[[  6  11  11 -35  12]
 [-54   0 -57 -45   1]
 [ -5 -10  -7  13  10]
 [  3 -26  -1  40 -20]]
->
[[  6  11]
 [-54   0]]

[[ 44  24 -15 -57  44]
 [-52  13   5 -50  57]
 [-50  20   5 -51  52]
 [ 34  40 -14 -78  28]]
->
[[ 44  24]
 [-52  13]]

[[ 60 -18   9  -8]
 [ -8  73   9 -34]
 [ 17  33  30  49]]
->
[[ 60 -18]
 [ -8  73]]

[[-30 -13  53]
 [-80  33  -9]
 [-10 -26  49]]
->
[[-30 -13]
 [-80  33]]

[[-40 -53 -56  -3]
 [  3  29 -30  31]
 [ 55 -20  44 -22]
 [  3  30 -31  29]
 [-32  46 -37 -57]]
->
[[-40 -53]
 [  3  29]]

[[ 31  15  62 -29]
 [  1 -15 -11   7]
 [ 10   5   3   7]]
->
[[ 31  15]
 [  1 -15]]
---
[[-18 -19  64   6 -17 -47   0  15   0  18  24]
 [-37   9   4  52  20  18 -22  -8  -4  36  12]
 [ 14 -22 -21  33  62  -4 -15 -28  10 -13 -15]
 [-16  39 -41  -6 -24  57   8   3 -17  13   2]
 [ -4 -14 -11 -33 -12  -4  57 -25 -35 -16 -12]
 [ 22  -4  15  -6 -13  -5 -34  56  54 -18  10]
 [ 24 -12  -3  11  17   2 -40  40  58 -25  -5]
 [-40  23  20  18 -18   6   6 -15 -38  48  26]]
->
[[-40  23  20  18 -18   6   6 -15 -38  48  26]
 [-37   9   4  52  20  18 -22  -8  -4  36  12]
 [-18 -19  64   6 -17 -47   0  15   0  18  24]
 [-16  39 -41  -6 -24  57   8   3 -17  13   2]
 [ -4 -14 -11 -33 -12  -4  57 -25 -35 -16 -12]
 [ 14 -22 -21  33  62  -4 -15 -28  10 -13 -15]
 [ 22  -4  15  -6 -13  -5 -34  56  54 -18  10]
 [ 24 -12  -3  11  17   2 -40  40  58 -25  -5]]

[[10 13  5 11  6 20 20  2]
 [ 5  5 30 12  4 10  5  9]
 [12  9 10  8 17  5 59  7]
 [19  7  6  5 18 24 19  3]
 [ 9 50  3  1 52  7 27  5]
 [14 13 17  3 17 12  7  8]]
->
[[ 5  5 30 12  4 10  5  9]
 [ 9 50  3  1 52  7 27  5]
 [10 13  5 11  6 20 20  2]
 [12  9 10  8 17  5 59  7]
 [14 13 17  3 17 12  7  8]
 [19  7  6  5 18 24 19  3]]

[[ -7 -12  -3 -63  13 -20 -14  43  57  42 -35]
 [-60  22  12  39  23  15  52  42  27  -2  -1]
 [ 46  -9 -13 -41 -46  27  -6 -27  -4 -31  31]
 [-28 -14 -20  48 -11  18  17 -53 -53 -34  67]
 [-10 -52 -47 -17  14 -16 -33 -25  -2  32  62]
 [-32  58  50  56  24   4  31  26 -39  -3 -30]
 [ 34  27  55 -47 -25  -1 -20  26 -18  17 -47]]
->
[[-60  22  12  39  23  15  52  42  27  -2  -1]
 [-32  58  50  56  24   4  31  26 -39  -3 -30]
 [-28 -14 -20  48 -11  18  17 -53 -53 -34  67]
 [-10 -52 -47 -17  14 -16 -33 -25  -2  32  62]
 [ -7 -12  -3 -63  13 -20 -14  43  57  42 -35]
 [ 34  27  55 -47 -25  -1 -20  26 -18  17 -47]
 [ 46  -9 -13 -41 -46  27  -6 -27  -4 -31  31]]

[[-24  11  -3  -2 -22  16  11]
 [ -2 -28  48  26  15 -28  30]
 [ 25  -8 -13 -21  31 -21  10]
 [  1 -17  43  35   3 -11  -3]
 [ 24  -6  -4   4  21  34 -43]
 [-35  43 -32 -27 -48  -1  16]
 [-17  38 -35 -33 -23 -11  19]
 [ -7 -30  63  47   7  -9  17]
 [-30   4  42  23 -30 -10  22]
 [-13 -13  -2  12 -14  -5   5]]
->
[[-35  43 -32 -27 -48  -1  16]
 [-30   4  42  23 -30 -10  22]
 [-24  11  -3  -2 -22  16  11]
 [-17  38 -35 -33 -23 -11  19]
 [-13 -13  -2  12 -14  -5   5]
 [ -7 -30  63  47   7  -9  17]
 [ -2 -28  48  26  15 -28  30]
 [  1 -17  43  35   3 -11  -3]
 [ 24  -6  -4   4  21  34 -43]
 [ 25  -8 -13 -21  31 -21  10]]

[[-19 -20  41  13 -40 -43  23 -26  64]
 [ 46 -21  28 -51  33   9  49  30   8]
 [-72 -49  -6   1  50  14 -16  35  20]
 [-23 -39  16  22  31  23 -19 -50 -15]]
->
[[-72 -49  -6   1  50  14 -16  35  20]
 [-23 -39  16  22  31  23 -19 -50 -15]
 [-19 -20  41  13 -40 -43  23 -26  64]
 [ 46 -21  28 -51  33   9  49  30   8]]

[[  8   2  46  -5]
 [ -1  -7 -14  42]
 [-26 -25  46 -14]
 [ 40 -17  11  -2]
 [-14 -21  70 -16]]
->
[[-26 -25  46 -14]
 [-14 -21  70 -16]
 [ -1  -7 -14  42]
 [  8   2  46  -5]
 [ 40 -17  11  -2]]
